U: [-21 -11  -2 -69 -30   1 -54 -40 -36]
T: [ 25 -28  -4  41  18  -5  11  -6 -18]
L: [-28  -4  41  17  -5  11  -6 -18  16]
C: [ 18  -5  -6  25  11 -28  41  -4 -43]
Z: [ 1 12 -3 17 33 -9 87 -8 39]
back: [-3 12]  Z
asked: [-27  -4  40  16  -4  11  -4 -17  15]  L
has: [ 11 -28]  yes
back: [-8 87 -9 33 17 -3 12  1]  Z
back: [ -6  11  -5  18  41  -4 -28  25]  T
back: [-18  -6  11  -5  18  41  -4 -28]  T

K: [-23 -10 -24 -26 -70 -14 -22  17  17 -40   9  14 -30  16  19   2 -27 -30]
X: [-37 -10 -24 -26 -70 -14 -22  17  17 -40   9  14 -30 -39  31 -61 -15 -30]
Y: [-16 -22 -11 -15   7  53 -15 -63 -64  -9  37  33 -14 -61  31 -39 -15 -12]
asked: [  9  14 -30 -39  31 -61 -15]  X
asked: [-23 -10 -24 -26 -70 -14 -22  17  17 -40   9  14 -30  16  19   2 -27 -30]  K
back: [ 37  -9 -64 -63 -15  53   7 -15 -11 -22 -16]  Y
asked: [-61  31 -39 -15]  Y
asked: [-23 -10 -24 -26 -70 -15 -23  18  16 -40   9  14 -31  16  20   2 -26 -29]  K

J: [ 68 -19 -17  -5]
V: [-21 -17 -19   3]
D: [ 67 -21 -19   3]
F: [ 62 -14 -12 -17]
H: [ 66 -17 -15 -10]
S: [ 60 -13 -12 -19]
W: [ 58 -12 -10 -21]
P: [ 65 -15 -15 -13]
Q: [ 67 -17 -16  -8]
N: [-21 -18 -18  -1]
asked: [-17 -19]  V
asked: [-21 -19]  D
has: [-21 -10]  no
asked: [-19 -17  -5]  J
back: [  3 -19 -21]  D
has: [ 66 -17 -15 -10]  yes
asked: [-13 -12]  S

lapos: [ -7  33  21 -19 -41  12 -22 -22 -14  29 -21  16 -43 -42  17]
nud: [-61  15  22 -59  59  33  34 -57 -59  44  76  59  45  49  50]
vokan: [ 28 -13 -19  25  -6 -24   0  24  27   5 -13 -23  -4  -4 -24]
bufed: [-20  16 -43 -42  30  -2  19 -10 -11  20  30   9  26  27   4]
Mekug: [ 19 -33 -36  21  31 -37  24  21  22  17  13 -29  32  32 -34]
konok: [ 13  -9 -14  11   4 -18   6  10  12  17   1 -12   4   4 -14]
lor: [-6  6  7 -6  8  8  3 -6 -6  8 14 14  4  5 12]
vozo: [ -7  33  21 -19 -41  12 -22 -22  67   2 -10 -81  40  37 -85]
asked: [-21  16 -43 -42]  lapos
has: [ -4 -23 -13   5  27]  no

R: [ 81 -34 -33  37]
E: [-34  81 -33  37]
G: [-77 -73 -63  68]
has: [-34  82]  no
asked: [-34 -33]  R
asked: [-34  81 -33  37]  E
back: [-33 -34  81]  R
has: [-33  81]  no
asked: [ 81 -34 -33  37]  R

vonik: [ 0  1 -5  6 10 -6  9 -4 13 -8 -7 16  7  0 11  2  0  7 -7 -5]
demem: [  0 -16  16  -9  47  25  44  10  24  12 -27  25  -5   6  33 -17  27   1
 -20  -1]
Les: [  4  -8 -27  24  -3 -35  -2 -19  21 -36   0  33  26  -2   8   9 -17  25
  -7 -11]
meza: [ -7  12  33 -26  38  46  34  22   2  38 -19  -5 -24   6  16 -20  35 -20
 -10   9]
Turas: [ 11  -4 -27  31 -56 -60 -50 -18   1 -37  25 -15  19 -13 -26  37 -43  10
  21 -16]
Beda: [ -7 -24   2 -31  10  51  11   4 -47  28   8  -3 -11  14 -16 -38  13   1
  -5  31]
Rut: [ -6   7  12  -6  42  20  38   7  22   9 -24  26  -1   6  31 -15  23   1
 -19  -2]
kap: [-10 -16  16 -39  25  66  24  12 -41  42  -1  -6 -20  15  -8 -42  27  -8
  -8  31]
Dazif: [ -4   5   7  -2  27  11  24   3  17   3 -16  17   1   4  20  -8  14   3
 -12  -2]
Kor: [ -4   5  15 -15  19  26  17  10  -4  19  -9  -4 -13   4   8 -12  18  -9
  -5   7]
Gov: [ -1 -27 -41  24  28 -22  29 -30  25 -48 -10  78  42   7  27 -16 -11  51
 -29  -2]
back: [-16   3]  Dazif
asked: [ -6  14  35 -25  37  45  35  21   1  38 -19  -4 -23   5  18 -21  37 -21
 -10   9]  meza
asked: [ -1 -27 -42  24  28 -23  29 -29  25 -49 -10  78  43   6  27 -16 -12  51
 -29  -2]  Gov
asked: [47 25 44]  demem
asked: [ 10  24  12 -27  25  -5   6  33]  demem
has: [24 11]  no

